[[-1.06 -1.10  1.80 -3.18  5.37]
 [ 4.79  3.97 -3.68  3.72 -6.33]
 [-4.68 -3.88  3.96 -3.44  6.10]
 [-5.20 -4.05  4.32 -0.81  3.10]]
=>
[[-1.06 -1.10]
 [ 4.79  3.97]
 [-4.68 -3.88]]

[[-2.50  2.15 -3.73]
 [-0.52  4.86 -0.02]
 [ 0.54  4.79  0.10]
 [-0.49  4.92 -0.10]
 [ 0.50  4.82  0.09]]
=>
[[-2.50  2.15]
 [-0.52  4.86]
 [ 0.54  4.79]]

[[ 5.85 -1.80]
 [ 4.27  3.67]
 [-2.89 -4.47]
 [ 2.67  4.57]]
=>
[[ 5.85 -1.80]
 [ 4.27  3.67]
 [-2.89 -4.47]]

[[-5.66 -1.02  0.09]
 [ 5.65  1.03 -0.12]
 [-0.23  2.09  5.48]
 [-5.73 -1.06  0.10]
 [-5.70 -1.04  0.09]]
=>
[[-5.66 -1.02]
 [ 5.65  1.03]
 [-0.23  2.09]]

[[ 2.99  3.16 -2.73  2.66]
 [ 0.91 -4.44  5.86 -5.78]
 [-3.39  2.04 -3.83  3.77]
 [-3.03  2.37 -4.08  4.01]
 [ 0.56 -4.11  5.33 -5.24]]
=>
[[ 2.99  3.16]
 [ 0.91 -4.44]
 [-3.39  2.04]]

[[ 1.98 -1.10  1.62]
 [-3.74  6.17 -3.05]
 [ 0.33  1.12  1.48]
 [-0.96  2.50 -1.92]]
=>
[[ 1.98 -1.10]
 [-3.74  6.17]
 [ 0.33  1.12]]
